128 stands for zero in the data rows.
Some points, one per row:
066,142,168,182,168,115,205,062,163,116,173,115,157,158,192,141
090,137,173,177,155,132,168,114,162,126,182,117,134,139,209,165
043,172,136,216,166,067,173,112,214,103,163,124,136,160,179,104
196,084,122,089,098,150,067,200,080,113,065,147,093,129,050,072
087,140,113,165,142,074,115,135,181,115,133,167,130,143,118,096
231,116,100,094,101,185,130,074,125,245,196,119,122,056,006,155
138,098,140,102,108,127,074,166,095,108,097,191,123,140,130,136
080,117,160,110,164,113,077,175,092,013,075,155,125,205,158,082
164,086,106,055,107,066,017,210,045,097,000,216,113,126,079,091
154,091,149,083,112,130,040,180,047,054,060,143,097,115,132,091
137,119,145,144,131,144,143,099,142,172,182,148,127,122,146,167
094,157,132,171,156,137,186,059,179,160,171,070,121,113,159,168
216,088,080,078,098,145,070,128,083,165,108,193,125,096,034,115
187,090,105,090,087,170,127,042,094,232,160,179,132,095,018,163
182,099,099,081,105,122,056,183,078,091,065,200,133,114,084,093
100,132,122,123,132,132,093,156,118,083,072,120,115,139,142,142
200,141,120,125,128,173,171,069,163,229,215,087,136,074,060,166
120,177,102,150,134,142,159,055,192,154,178,042,112,082,166,150
143,142,050,084,065,149,108,139,097,197,103,175,115,148,030,120
116,136,176,169,150,127,233,099,180,171,189,022,160,117,169,173
123,132,127,149,143,129,181,086,143,184,173,097,141,142,124,146
098,140,188,168,153,126,157,097,137,081,169,069,119,115,214,125
067,184,115,211,147,115,206,042,163,166,172,082,124,106,173,151
170,120,103,135,132,121,144,101,141,165,148,151,137,105,104,145
12 more points follow, each with its number after it:
121,146,114,143,139,142,158,079,154,164,147,099,116,111,127,165 0
109,134,120,114,131,129,096,153,110,083,082,121,117,138,136,132 1
100,129,181,160,171,106,146,205,135,031,083,093,118,175,203,062 2
141,140,136,175,155,129,190,075,169,154,195,120,144,096,156,155 3
169,091,095,089,119,137,072,127,091,146,083,207,133,162,075,103 4
138,079,091,071,101,121,084,175,054,110,070,172,119,166,085,109 5
191,148,065,094,078,157,101,066,143,206,149,093,091,054,057,148 6
114,132,144,143,168,139,150,054,128,151,187,113,125,157,112,144 7
151,097,124,080,128,141,072,125,075,124,099,176,123,166,049,117 8
053,213,110,206,128,132,248,053,202,207,211,083,133,154,163,152 9
147,147,122,142,096,141,121,122,092,113,126,124,110,110,085,097 10
189,114,084,091,094,171,100,074,106,215,136,130,101,080,026,172 11
Which three of these numbered points are nearest to each point below, ignoring the 2 directions in which the first points spread most? Their numbers follow each, nearest first.
013,151,196,159,205,092,142,152,143,000,111,108,141,215,239,096 > 8 7 5
099,135,146,168,146,140,198,038,153,157,192,125,152,136,147,156 > 4 8 7
087,130,111,155,144,073,104,161,159,092,092,177,128,163,117,086 > 4 9 0
163,099,114,107,093,152,132,070,099,193,146,171,132,118,043,149 > 8 4 7
093,174,092,138,098,131,159,140,146,155,123,132,122,170,112,109 > 9 5 0
009,196,128,175,140,098,174,178,165,044,102,120,137,207,224,079 > 9 5 1
179,117,146,144,130,145,163,121,140,183,158,084,101,114,089,119 > 2 10 0
145,128,127,160,143,118,147,121,137,115,129,141,142,119,155,122 > 3 0 4
221,079,125,082,094,159,088,181,093,172,097,138,089,110,022,099 > 2 1 10
187,096,114,045,104,141,033,208,070,082,058,172,129,118,059,087 > 1 0 2
157,110,142,116,121,140,097,099,082,140,144,116,100,086,123,130 > 11 0 1
170,157,070,098,093,153,101,075,146,169,148,092,098,074,105,134 > 6 1 0
115,122,132,143,128,139,158,054,130,167,162,143,148,123,102,148 > 8 4 7
107,142,094,151,128,118,114,131,112,131,136,163,104,129,129,126 > 0 11 3
091,162,083,108,084,128,119,184,113,117,077,162,117,174,101,090 > 9 5 1
089,118,128,139,146,112,189,115,116,133,154,112,133,160,155,143 > 5 8 0
100,165,113,115,128,100,070,166,139,016,059,103,110,127,212,073 > 6 1 0
079,160,088,106,078,116,099,219,114,077,042,169,117,199,117,070 > 9 5 1
175,131,157,181,143,155,209,076,181,224,215,062,116,099,089,134 > 2 10 3
156,147,052,095,063,163,127,110,118,229,133,167,113,126,023,133 > 9 5 0
138,145,170,192,171,139,217,084,183,192,211,047,113,120,144,134 > 2 3 10
083,129,188,157,158,112,194,161,152,077,136,047,165,150,214,132 > 2 1 5
